Where one turn sends some rows of the set: a few examples, then the rows asked:
q_613: [  9  30  -3  -2   8 -19  18   5  13   0   1  10 -14  -4]
q_456: [-17  16   1   0  -1 -25   4   7 -11 -14  -8 -29  -3  -1]
q_795: [ 13  35   0 -10  19 -21  -8  -8   0 -20   0 -21  14 -13]
q_46: [ 13  21   6  -4  12 -17  10  -1  25   1   0   1  -9 -15]
q_334: [-11  36  10  -4  19 -27  -7 -11   8 -17   1  -9  14 -11]
q_291: [ -2  24  -6   0   9 -18  18   7 -16 -18 -11 -21 -11   4]
q_43: [ -5  17 -14 -10  -1 -17  -4  -4   5  20   0 -10  12   0]
q_853: [-10  21  -6   0   5 -12   9  -1 -17 -22 -15 -25  -9  -6]
q_75: [  0  43   2 -12  19 -18  -6  -4   2 -12   0  -5  19 -18]
q_112: [ -8  16   7 -10  11  -8  10   5  -8 -19 -24 -23  -6  -4]
q_269: [  5  39  -6 -13   1 -25 -15  -8   3 -13   6  -3  16  -8]
q_207: [  6  23  -3  -7   1 -10   6 -11  17 -12  -9  13 -15  -8]
q_373: [  0  12  -2   6   6 -17  12  -3  -3 -18 -10 -27 -17  -3]
q_600: [  5  45  -1  -8  21 -26   1   1  -3 -15   5  -8  15  -6]
q_653: [  1  28  -5 -10  12 -13 -26  -4   6 -17  -4  -7  17   0]
q_689: [ -5  18 -16 -11   0 -16  -6  -4  -4  14  -4 -19  16   2]
q_156: [  6  16   1 -15  -6 -11  10  12  14   5  -9   3 -12  -8]
q_755: [-17   8  -3   5   4 -12 -10   4   0 -16 -12 -22  -6   8]
q_160: [ -7  12 -17  -7  -5 -15  -1  -4  -1  16  -5 -14   6   4]
q_325: [ 0 13  2 -8  7 -6 -7 10 24  2 -9  4 -6 -2]
q_836: [ -3  22   0  -1   3 -12  15   0  17   1  -5   9 -17 -14]

q_600 goes to q_291
q_269 goes to q_456
q_689 goes to q_160
Where do these go?
q_75 goes to q_853
q_325 goes to q_653
q_207 goes to q_334
q_46 goes to q_795

